In the table below, every row is followed by its label. The labels come from one hidden rule.
[-32  39 -45  47  33 -41  25  -3] q
[ 29  -7  10 -10 -21   7 -48  45] q
[-44  34 -48  38  20 -19  31  18] q
[ -8 -21  -6  -3   8  28  33 -36] d
[  2 -25 -32  21   8  17 -17  23] d
[ -2 -16  22 -22 -18  39  25 -33] d
[-32 -30  32 -17  -8  53   4 -26] q
[ 35 -24  30 -19 -30  26 -46  30] q
[ -9 -12   0 -23 -23  32  37 -17] d
[-46  13 -50  40  14  37  24  31] q
[ 35 -37  27  -8  37 -13  11 -35] q
[-48  57 -47  10 -37 -16 -22  48] q
[-57  62 -54  42 -25 -23 -12  44] q
[ 20 -24  -5   1  32 -18  28 -33] d
[ 28 -38  25 -22  22  34 -11 -27] q
[ 31 -27  36 -38   1  10  25 -36] q
[ 30 -29  17   2   1  -7 -25  19] d
[ 19 -25  -8   3  26  -2  25 -33] d
[-54  60 -51  34 -28 -12 -15  46] q
[-35  37 -44  31 -24   3  32  27] q
[ 23 -20   3 -16 -20  21 -46  43] d
[ -5  43 -29 -18 -23 -29  36 -20] q
[ 36 -33  35  24  48 -36 -47 -26] q
[ 18  -2  20 -23 -35  34  13   0] q
[ 33 -22  22 -16 -11 -14 -40  21] d
[-14  47 -33   6  -4 -41  25 -23] q
[-28  -9 -39  25  -9  35  24   8] d
[-39  34 -47  38  24 -17  34  19] q
[-30 -20  24 -14 -15  51  16 -23] d
[ 40 -17  22  21 -25  22 -49  34] d
[ 34 -24   6  -4 -20   1 -42  36] d
[ 33 -22   4 -22 -25  10 -47  42] d
[ 10  41 -22 -30 -17 -33  37 -26] q
[-21  41 -37  -2 -28 -18  39  -1] q
[ 26 -23  23  25  33 -28 -52  36] d
[-22  45 -36  47  40 -44  -1 -27] q
[ 25   8  13  26  22 -29 -51  41] q
[-55  59 -52  37 -26 -13  -6  46] q
[ 33   5  -2  26 -14 -22 -51  42] q
[ 39 -43  38 -42  42 -14  28 -43] q
[ 27 -20  23  22  42 -32 -52  29] d
[ 36 -22  15 -20   5 -17 -35  17] d
[ 38 -21  18  20  30 -30 -49  28] d
[-33  32 -45  38 -10   0  25  10] q
[-33 -31  32 -11 -17  53  -9 -26] q
[-36 -22  24 -18 -23  48  14 -26] d
[ 20 -29  32 -38   9  35  23 -36] q
[ 24  -3  21  22  25 -30 -51  37] q
[-32  43 -44  43  39 -44  17 -16] q
[-58  62 -55  47 -21 -25  19  43] q
[-45  -5 -51  39  22  33  27  37] q
[ 31   7   7   9 -21 -19 -51  42] q
[ 36 -18  27 -10 -27  11 -47  34] q
[-43  -1 -51  44  29  22  27  32] q
[ 22  43  -6 -23 -22 -33  38 -40] q
[ 41 -26  28 -24  18 -29 -28 -24] q
[-56  59 -53  37 -20 -24  -5  48] q
[-42  -2 -44  26 -12  44  32  30] q
[ 28 -14  21  14   1 -17 -48  35] d
[ 34 -43  34 -35  39  16  24 -35] q
[ 39 -32  31  27  39 -35  17 -46] q
[-45  12 -50  43  35  13  26  22] q
[ 40 -42  43 -47  42 -24  34 -48] q
[ 37 -39  27  -3  44 -25  16 -43] q
[-41   7 -47  36   4  42  25  29] q
[ 10 -30  32 -24 -11  52 -25 -13] q
[-36   9 -43  25 -19  38  18  27] q
[ 35  19  28 -34 -21 -28  30 -42] t
[ 29   5  10  20  26 -30 -52  43] q
[-34  -1 -40  31  -9  25  21   8] q
[ 44 -17  46 -52  47 -47  20 -45] q
[ 32 -18  15  21  12 -22 -49  29] d
[ 30 -30  22  42  41 -23 -50  -9] d
[-31  57  -1 -31 -43 -23 -26  35] q
[-41 -23   5  -6 -20  54  19   4] d
[-39  56 -36 -11 -39 -19 -28  42] q
[ 44 -31  36 -26  24 -39 -30 -33] q
[-58  61 -54  41 -23 -25  14  44] q
[-51  58 -50  29 -33  -7 -28  45] q
[-27 -19 -44  29  27  26   9  30] d
[ 17 -17  17 -34 -16  36  28 -24] d
[ 35 -24  16  17 -16  -3 -48  35] d
[ 24  34  17 -24 -29 -30  34 -40] q
[ 35 -17  17   3 -24 -10 -47  29] d
[-41 -25  30 -22 -24  55  -2 -24] q
[ 16  45 -26  -6  -3 -36  35 -37] q
[ 27  35  20 -30 -15 -29  33 -42] q
[-38  42 -47  37  35 -31  31  16] q
[-27 -30  34 -27 -15  54 -28  -9] q
[-58  63 -55  45 -15 -28  12  44] q
[ 40 -19  16  10 -22 -13 -47  34] d
[ 41 -30  30 -18  14   0 -29  -5] q
[ 16  40 -15  42  44 -48 -27 -34] q
[ -7  58  22 -39 -46 -30 -38  30] q
[ 20  47  31 -46 -33 -36  27 -28] t
[  1  38   2 -28 -10 -34  41 -32] q
[ 24 -41  32 -26  34  29  12 -33] q
[ 21 -37  30 -25  27  37  18 -33] q
[ 32 -18  16  17  30 -30 -52  39] d
[ 42 -31  40 -46  47 -43  31 -39] q
[ -9  45 -27   4   4 -39  38 -33] q
[-35 -13 -43  32  14  27  11  27] d
[-17 -15 -30  -9 -16  36  33  14] d
[ 34  27  25 -33 -25 -24  32 -40] t
[ -9 -23  31 -29 -16  47  24 -29] q
[ 26 -15   9 -22 -26   8 -48  45] d
[-31 -10 -44  34  11  29  18  20] d
[-25  34 -41  12 -28 -13  28  12] q
[-14 -10  20 -18 -23  40  23 -35] d
[ 27 -15  -2  -8 -15  -3 -48  46] d
[ 29  -2  10  17 -22 -17 -51  43] q
[-29 -24  26 -25 -19  50  20 -20] q
[-39  40 -47  48  38 -37  25   5] q
[-41 -24  12   0 -20  53  13  -5] d
[ 29  10  29 -34 -19 -22  35 -41] t
[-20  47 -29   9  19 -42  41 -34] q
[ 23 -24 -23  16  11   4 -18  25] d
[ 23  46  26 -37 -19 -34  31 -34] t
[-17 -27 -41  30  17  26   7  29] d
[-36  33 -49  38  25 -23  32  15] q
[-11  -2  13  -7 -12  31  33 -33] q
[ -5  39 -24  47  38 -46 -10 -33] q
[ 36 -12  27   0 -29  24 -47  33] q
[  3 -37  29 -14  23  42   8 -32] q
[-45   5 -51  43  35  31  24  33] q
[ 14 -37  30 -27   0  43 -19 -21] q
[ 28 -28  -4  -3  38 -30  33 -34] d
[ 24 -34  23  43  48 -20 -44 -34] d
[-38 -10 -43  25  -1  35  25  29] d
[ 35  -3  33 -34 -23 -24  29 -38] t
[-45   8 -48  32  -9  44  26  35] q
[-22 -16  22 -26 -25  46  25 -35] d
[-18 -37  28 -22   6  46   2 -23] q
Here are more rows. What is the label of each one?
[-33 -14 -43  35  14  25  22  28] ~ d
[ 21  35  27  43  43 -49 -36 -41] ~ t
[ 28 -15   9   5 -17   0 -44  40] ~ d
[ 43 -31  30 -21  13 -36 -25 -26] ~ q
[-11 -15  25 -29 -25  46  26 -33] ~ q
[-31  -8 -39   9 -24  39  31  17] ~ d
[-18 -32  36 -27 -24  51 -27 -18] ~ q
[ 17  50  38 -47 -38 -33  -2   7] ~ t
[  5 -25 -18   3  18   5  31 -34] ~ d
[-29 -30  30 -14  -7  51 -15 -23] ~ q
[ 33  23  14  24 -17 -23 -51  41] ~ q
[ -8 -31 -38  31  27  16  -4  28] ~ d
[ 25  46  21 -42 -28 -36  33 -33] ~ q
[-20  54  37 -48 -43 -31 -35  32] ~ t
[ 22 -15   8 -11 -18  10 -45  37] ~ d
[ 33 -29  33 -40  20  -3  28 -40] ~ q
[ 36 -27  24 -19   7 -22 -30  -2] ~ d
[-12  -9  19  -4  -9  31  30 -34] ~ d
[ 34 -39  29 -24  29  21   7 -32] ~ q
[-22 -21  24 -22 -16  45  17 -29] ~ d
[ 30 -27  17  35  38 -28 -51  24] ~ d
[-46   5 -49  40   8  41  23  37] ~ q
[-28  43 -43  26 -27  -4  27  26] ~ q
[-35 -10 -40  35   1  32  21  21] ~ d
[ 27 -33  15 -22  45 -35  37 -34] ~ d
Which column or columns does the hidden rule look at? Columns are counted from 0, in order:
1 2
